Every row has a hidden score. How much higher is the second row's score than the first row's in each pair? 20 means about the same, 40 much higher and 0 much lower. The score is a weighted sum of the row's numbers plus the product of two more (or one squared), each taken from its middle value.
    7   -3    7  -21  -19    9   35  -20    4   -8   26  -32   -5   35   31   -6
    4   15    3   20  -10    3   42  -51   18   22  -23   19  -28  -19   -5   40 -> 23
   18   35    2   79  -13   43   24  -61   45   58   41   24   45   24  -42    8
  -35   10   31  -26    2   14   17   32   -9  -16   -9   14   35  -20   14  -31 -> 16
  -36  -67  -25  -32    4   51   44   31  -15  -25   -3   -3  -18  -20    0   -9
   25  -47   -6  -12   29   47   11   16  -31    4   -1   -3  -92   52   24   19 -> 23
  -17  -62  -11  -48    4   -6   38   15    4  -61   -6   22  -41   -9   10   36
   54   40   91   -5   -3   38   76  -16  -30    9   28    1   18   10    6  -34 -> 32
   24   -1  -45  112  -28   88  -48    2   31   58   45   22   61   28  -85  -65
  -21    1  -12  -28   -4  -28   -5   11    5  -15  -11  -62   41  -63   56  -51 -> 30
  -19   -2  -61   -2   -3    2  -96    8    5   -4    5  -11   -4   35   21    7
   70   63   55   44  -22   24   30   -1  -26   29   27   82   80   14  -94  -51 -> 10
    1   19   -7   10  -15   28   40  -35   31   50   -1   14  -32  -11   40   45
   39   23   44   26   18  -53  -26   30  -32  -16   21  -13   49   18  -56  -64 -> 10
  -15    3   -8  -18  -39  -32   25   -8    5   22   13  -34  -10   61   46   31
   23  -22   20  -12  -14  -28  -30  -13  -13  -33  -19  -13   21   16  -31  -20 -> 22
  -32  -42  -14  -10  -33   34    4   35    0   28   14   -4  -18    1   -9  -40
   20   24   -3   -4  -11  -15  -41   18   -5   11  -29   38  -31   26   -5   18 -> 19
  -28  -26   -3   -7   43  -57  -42   37  -26  -48   -8  -46   22  -26    8  -23
  -18  -60  -15  -31   70    4   -5   -2  -12  -44   19    4  -52    7   -9   39 -> 10
    2  -10   -9  -12  -12  -20   -2   55    0  -10  -23  -26    2   -2   28  -29
    5   33  -15   71  -16    6   52  -91   23   63   23   12   47  -42  -17   38 -> 36
  -14  -63  -10   -3   12   50   45   -1  -16   -8    8   32    9  -49  -60    1
   -7   59  -15   70   18  -21  -30   -7   18   55   -8   23   27  -41  -26    3 -> 7
   51   72   -2   58  -37   63   38  -37   29   37    3   -1    3   27   49   41
   21   -8   10  -41   -2  -22   21  -15  -11  -48    0    2    8   21  -25   17 -> 13
   -2    2   68    0   13    4   48  -18  -27   -6   15   30  -40   -5   -1  -11
  -16  -26   -8  -29    0   -3   47  -25   17  -55   30  -14   25  -58  -53  -37 -> 16
   60   34   10  -12  -21   -1   -4  -14  -37    7  -11   63   41  -11  -35    5
   -5    6   -2   17  -21    1   76  -69   74   34   31  -21  -13   -5   -5   35 -> 16
   15  -32  -23   37    7   96   -9   35  -23   14  -30   90   29  -59  -92  -37
    6   14  -25  -16  -12  -43  -45   45  -23   20  -43   22  -25   -1   -7  -22 -> 13
   -5  -27  -14    5   27  -31  -37  -16    8  -32   11  -30   22  -12  -28   -5
  -30  -23  -33  -13   53   -5   -7    7   25  -17  -20  -17  -59   -8   48   40 -> 16
    5   29   -2   30   29   -3  -46   41  -10   49  -37  -17  -12  -71   25  -32
    4   14    3   28  -23   44   39  -51   51   47   16   -8    5   27   37   -5 -> 25
   32   -5   24    8    9   15  -32   -2    5  -10   27    4   30  -22  -40  -31
    4    2    3    3    3  -14   -7  -23   -9    5   26   -3   -7   38   21   44 -> 23
   11  -44  -17    6   34   31   17  -55   -4   27    2   15  -46   40  -30   41
   32    0    3  -21   -8  -21    3   14  -43  -33   30   10    3    7  -49  -30 -> 16
   17   45    5   43    3   -7  -21   29    2   26  -45    3  -10  -32   27   -5
  -13  -19   -4  -20    4    3  -12   -4   30    2    9    1   -8  -15   17   10 -> 19
   32   57   47   60   11  -23  -48   55  -52   31  -41    4   32  -31  -17  -39
  -39    4  -17   26  -30   14   28  -35   33   48  -31   -6  -38   16   33   49 -> 24
   11   13   12   14   -8  -14   64  -57   50   29  -14  -24   15  -26   24   24
   16    9   36   14   -5    3   23   19    4    9  -23   15    8  -57  -21  -33 -> 12
  -21  -11  -41  -10  -38  -36  -12    7   17   34  -22  -17    1   -7    2    9
   -4  -26   -6  -24   -8   -1   35   -8  -13  -26  -14   -1    6   18  -35   10 -> 26
  -30  -25  -25  -56   11   12   -3   53  -42  -39  -46   10  -60   -7   51    9
   13    8    1  -21   30  -14  -24  -21   -9   13    8  -30  -18   24   46   35 -> 23
   47   24    2   -2  -10  -26  -45  -18    5  -18   13   10    9   50   -2   24
  -31  -24  -10  -10   40  -18  -42  -39   -4  -34   23   30   -2  -20  -14   45 -> 18
    2  -42  -32  -18   -8   46    2   28   -9  -22  -19   46   -9  -41  -39  -21
    7   12   75   45   33    4   54  -32    8   15   34   10  -17  -26  -30  -17 -> 25
  -67  -64  -33  -15   33   46  -31   -5   33   26  -28   53  -86   39   19   76
   21  -20  -11  -11   -1   18  -13   28   12   13  -31  -19  -21   44   20  -16 -> 30
   40    9  -10   30    0  -17   -4  -49   -3  -18    1   58  -42  -11  -90   60
  -15   83    9   40  -63  -38   22    4   56   43  -45   -9   30  -94    9  -43 -> 9
   -35   -60    27   -72    52   -51    35    11   -68   -41   -53     6  -117   -29    70    37
   -1   11  -20   14    9  -10  -35   34  -26   10  -25   -1   23  -13   26   -8 -> 10
   -5  -46  -11  -43   17   -8  -14   -9  -14  -35  -14   19   -6   19   -3   -3
   10   34   23   55   -3    9    5  -30   26   28   51  -10   67  -62  -27  -74 -> 22
   -1   -4  -31   35  -16   13  -37   25    2   11    2  -10    8   -9   22  -34
  -38    9   10  -23    9  -37   -7   -5    0  -45   24   -2  -31   38   -3   63 -> 20
   19   -7   37   13    9  -30  -13   22    6  -34   -5   10   -9   25    5  -25
   -3  -24    9  -23  -13  -10   15   10  -31  -10   -4    0    0    9   -2   -8 -> 22
  -48  -77   -5  -29   12    9  -22   45  -19  -35   -8   19  -44  -35  -17  -49
  -16   25  -11  -14   -1  -53  -67   15   22   -9  -22   12  -18  -22    9    4 -> 18
   85   76   17   99  -20   39  -44    7    9   60   20   31   92   22  -83  -57
  -10  -11  -10  -20    0  -57    3   22  -18  -24  -29  -57   11  -41   18  -16 -> 32
    2   43   47   42   21  -64  -47   32   -3    9    8  -35   22   11    1  -34
   -1   41  -12   43   22   21  -66  -67   53   44   19   93  -11   10  -35   64 -> 12
  -17  -69  -62   16   34   46  -20   40  -19   13   -1   15  -77  -46   -1   -8
   92   75   73    7  -49   65   71  -36  -42   13   27   75   27   33  -81  -29 -> 36
    9   46   46  -18   -8  -21   30  -30   -6  -13   35   -5  -18    7   18    9
  -11    1   -4   -6  -11   22   40  -65   23   27   37  -14   21   11   14   44 -> 23
   -3  -11   10  -47   -5  -23   19   25  -21  -55    1  -32   30   20   -2  -24
  -17   -1   -5  -32   -4  -17    9    4   -7  -85   24   -1   30   35   -8   20 -> 30
   17   11   42    4   -8   51   31   43   -5    2  -35   46  -41  -20   12  -35
   43   89   -4  109  -12  -10  -76  -20   32   70    4   29   91  -35  -61   -3 -> 16
   14   64    9   45  -33  -32  -63   24   28   57  -13  -14   32  -50   46  -50
  -14   42    3   56   -8   14    8   -5   14   53  -26   13  -17  -59   52  -33 -> 30
  -14   38   23   34  -29   22   75  -17   -1   35  -13   26   35  -36   -6   -7
   19    0   35  -11   42  -17   -7  -56    1  -25   64   24  -15  -12  -33  -27 -> 23
   12  -18   10   17   26   27   18   -3   -9   11   11   -8  -39  -14    2   32
   16   38    4    3  -28   39   57  -54   37   37   46  -14  -11   25   42   22 -> 23
   23   26  -26    4  -17  -44  -22  -50    2   19   15   -5    2   19   -8   54
  -15  -41  -54    4   22   27  -26   62   -1   12  -45  -19  -19  -41   44   -4 -> 18
   -2   47   40   21  -48   20   82  -50    5   45    9   26   -1  -13    7    6
   -9    3  -36   39  -12   39   12  -14    9  -13    9    8   36  -48  -51    1 -> 9
   13   38  -18    6   -4  -47  -73    3  -26   10  -18  -42   16   90   18   27
   -1  -74  -28  -64   -4   30   44   21  -39  -24  -20   -7    9  -25  -31  -22 -> 14
    4  -10   18    4   13  -28    3   42  -28  -15   -9   24  -15  -68    0  -62
    6   33  -15    1    6  -43  -44  -41   22    8   -4  -34  -18   14   28   38 -> 22
    2    5  -12    4   -6    4  -12  -19   18  -17    6   11   10    5  -11   14
  -24   20  -10   60   -4    2   11  -70   49   48    1   50  -22   13  -18   54 -> 14
  -32    9    8    2  -26   25   36  -60   32   27   30  -15   12    9   55   43
   31  -22  -19  -20  -12   49  -20   41  -35    4    0  -23   -1   10   -2  -46 -> 17
    1  -54  -84  -12  -26   60  -12   15    1   -1   10  -10   31   23  -24  -22
  -21    6    5  -33  -15  -68   15  -30    4  -39   -5  -26    1   29   40   43 -> 21
  -46   16   38   35   19  -52  -33   12    9    4  -24    9   26  -45    3    0
  -10   -7   16  -34   -1  -37   -8   50  -50  -41  -17   16   25  -40  -55  -21 -> 22
  -41  -20  -39   11   -1   -5    3  -27   13   -9    5   11  -23    8  -22   60
    1   -5   14    9   -4   -6   27  -35   10    6    0   30  -57   26   -9   38 -> 20
   -2   -2  -32   13   -2   19  -25   18  -10   -1  -21   -3  -27  -23   17    4
  -30  -19   -4  -40   -8    1   12   11    4  -35   -4  -28    6   15    5    9 -> 21
   19    3  -18  -26   -8   11   -1   10  -11    4   -2    7  -12   30   34   26
   -3   -1  -25  -31   -9   14   -9   31   -7  -29  -17   28  -23  -10  -25  -12 -> 13
    0   39    1   -2  -48  -58  -38   -7   11  -16   20  -28    6   56    6   21
   31   34   35  -38   12  -13   -3   -6  -38   20   10   18    5   20  -15   26 -> 15
   11   11  -25   44    5    5   20   -9   -4   33  -17    9  -51   14   13   66
   -7  -21    7   15   27   -8  -13  -19   13   -9   41   -2   24   28  -59  -26 -> 13
  -30   -5  -12   41  -15   31   30  -75   39   41   43  -21  -23   35    8   26
  -16  -53  -74   59  -18   79  -26  -14   37   47    7   -6  -16    6  -21   -5 -> 18
   -7   -1   -1   -4  -30  -20   33   17  -20  -46  -24    1   76   -7  -67  -19
   -3   25  -23   51  -22   29   17  -45   23   25   18   13   24   31  -16   30 -> 15
   -4   16  -37    6   -5    2  -43   29   26  -22   21  -33   11  -11    9   -7
   20  -20   10  -17  -16    9   38  -17   13    2   -2    7   18  -19  -34   14 -> 16
    9   34   22   24  -17   12  -30  -19   12   13    1   25    3    6   -8    3
  -30  -33  -25  -34   -7   33   42  -19   14  -45  -25   43  -45  -41  -25   16 -> 25
  -15    8   10   42  -19   -5   73  -42   32   28  -13  -22   20  -23  -24    7
   10  -69  -16   -2   26   68    7   65  -35  -25  -11    7  -38  -34  -11  -47 -> 22
    4  -10  -15   43  -14  -24   45  -43   74  -17   15  -14  -30   35   30   27
  -12   -8  -32  -32   -6  -17    1   16   10  -78  -54   19   29  -48  -25   19 -> 23
  -16  -37  -23  -12   35  -10    4   -2  -30  -54    0  -16  -35   52   12   53
  -41  -55   -1  -23   11  -16    5   26  -33  -50   31   -5   -1  -38  -16  -10 -> 9
  -24   16  -44    3  -28  -19  -11   21  -13  -15  -62   28  -20  -19    5   77
   50   10   72  -48   17  -49   28   25  -64    7    6  -25   -4   25   52  -19 -> 24
    6   16   -8   21   20  -18  -23  -40  -12   16   10    1  -33   55   13   47
   -2  -10   21  -46  -10   23  -22   32    4  -34  -28   39  -38  -47  -30  -29 -> 12
  -51  -40   39    8   21  -32   24   61  -22  -35   -7  -63   70   -6  -40  -56
  -23   12   13   20   -5  -17   27  -26   40   37  -11  -15  -17  -10   37   30 -> 4
  -26    8    1  -41   -6  -65   -5  -11    7  -23  -17  -56  -18   15   69   46
   25  -19  -53   -4   -3   41  -29   32  -20    7  -13  -40  -15   17   38  -33 -> 21
   -30  -107   -61     7    -2    49   -24    38    18    -9   -14     9   -27   -24   -31    -5
   -3   19   -8   20  -27   29   23  -20   37   65   13    1   16   16  -15   23 -> 15
   -7    0  -33   35    4    0   15  -87   30   37   37   -6    5   14  -14   53
  -53   13  -26  -45  -37  -15   -8   77    7  -46  -43   -3   -5   -5   50   -5 -> 23
   14   13   88   -1   -8   -2   51   31  -45   18   22    4   -3   10   26  -38
  -68  -80  -31  -29  -25   43   11   76   11  -55  -13    0  -29  -87  -11  -43 -> 16
  -13   -5    0  -21   24  -47  -40   -9   10  -30    8  -36    6   -2    5   10
    3    7   -2   50   -4   47   38  -48   63   51   32    5  -41   21    6   29 -> 18
  -11   34   13    4  -82   58   96   60  -12   -5  -42  -24   92  -19   16  -70
   66   31   -9  -19   10  -40  -34  -31    5  -39   25    9   26   49  -30   19 -> 19
   12    3  -26    5  -12   -6  -39   28   -4   38  -52  -24   -8    8    5   -5
    2    6  -41   -3    9  -24  -51    4  -15   -1  -17  -38    0   29   -4   55 -> 30
  -22  -45    3  -24   21   -1    0   19  -61   -8  -23   48  -42   -1  -20   -1
  -73  -31  -41  -90   10  -37   35    1   80    5  -30  -50  -98  -26  127   95 -> 18
   12   16    3   21   25    5   -8  -14   18   34   -5  -28    6   61    7   45
  -23   -3  -23    4   21  -11  -48   25  -29   -5  -11  -19  -30    0   29   -7 -> 21
   16    3  -25   18   -6    4  -20   11  -21    4  -17   26    2  -14  -47   18
   43   51   -1   81   46   26  -27   14   14   34  -44   27   -5  -33  -88    9 -> 12
  -49   -3  -31   30   18    8    1    2   27   -4  -23   17   -9    9   14   10
  -33   -1  -21   -2   18    3   16  -42   18   40    3   -1   16   20   15   67 -> 18
   -1    9   -9  -10   28  -33  -44   17    0  -23  -43   27  -25  -61    2    6
   30   32   74    1   14   -9    9  -36   -5   23   19   30  -15   31   23   -2 -> 26
    8   35  -10   39    4  -37  -36   -8   11   38   17  -24    1   32   17   25
   64   24   25  -17   40   -4  -17    6  -51   -3  -25   41  -18   28  -35  -24 -> 20
    2   23   15   48   31  -43  -48    1  -30    8   29  -14   55  -55  -11  -68
   19   27   60   -4    9  -62  -22   42  -20  -39  -11   32   17  -39  -29  -37 -> 12
  -17  -41   -3  -23   36   19   33    4  -11  -11   -4   23  -82   17   43    6
    7  -36  -38   31   -8   70   28   29  -16   17  -28   10  -29  -75  -29  -20 -> 30
    9  -16  -20  -11  -10  -10  -34  -11   -1   13   27  -11   28    7  -33   -2
  -23   17  -43  -18  -25  -27  -32   -7    4  -19    8  -30  -14   24   32   26 -> 27
   82   64   46   42  -39   32   51   -3  -48   66  -16   49   78   13  -76  -27
   32   29    6    2   -1    1  -79   15   -9  -13  -27   25  -51  -25   -8   41 -> 13
  -18  -69  -35  -20  -36   41   21   15    2  -31   -7   28    6   -7  -17  -31
   -6   30   12   45  -17    5    8  -41   37   63   26  -31    4   -2  -23   28 -> 16
  -41  -15   15    6  -20   13   39  -15   16  -20   27   10   42  -16  -18   -7
   -3  -34   21    2    4   52   44    8   12  -18   -4   66  -59   29  -23    7 -> 15
  -27  -15    2  -24   35  -22  -41   44  -40    5  -36  -11  -29  -63   51  -15
   18   -4   21  -20    2   21   12   39  -35   20  -21   28   11   -5  -11  -12 -> 16
  -29  -44  -68  -29  -34   66   -6   16   12  -16   -4    7  -29  -15   35  -16
   12    7  -27   10    0  -22   -3  -12    6  -13  -10   16  -19    6  -33   29 -> 16
   22   15    9   29  -17  -20  -34    9   -9   31   13   31  -16   60  -39   16
  -11    1    4  -55   -6  -48   -9    3  -29  -20   -1  -19   -3   74   34   37 -> 32
   19    9  -26  -36  -12  -15  -25   -3   11   14  -31  -19   -9   51   51   45
   11   15    0    2  -16   22  -19   -8    9    7   18   17   24   22  -21   -9 -> 14
    3   18   -4   18   21  -29  -44   14   -6   25   14  -49   37  -12  -10  -23
  -16   -5   33   29    5   48   14  -48   16   36  -11    8  -21  -21   -4   14 -> 29
  -16  -12   -7  -10   21  -20  -44   16  -40  -27   27  -11   17    9  -39  -28
   -6  -13  -18   11  -12   29   16   24   12  -12  -21   31   25  -34  -55    2 -> 17
   64   31   38   -8   -2   10   24  -42  -55   17   12   33   37   28  -38  -38
   20   45   36   19    2   -1  -16   21    2    0  -19   21   42   24   -1  -31 -> 3
   50  -14   -6    5   11  -14  -20   36   -3   -5   50    9   22   25   26  -31
   15   42   -7   33  -18    0   30  -57   14  -10   10  -23  -27   11   39   16 -> 29
  -26    6  -18    9  -36   27   51  -45   21  -18   23   15   76  -24  -64   -7
   22   24    1   28  -34    5    6   42   -4   56  -20   -1   21  -30  -21  -52 -> 14
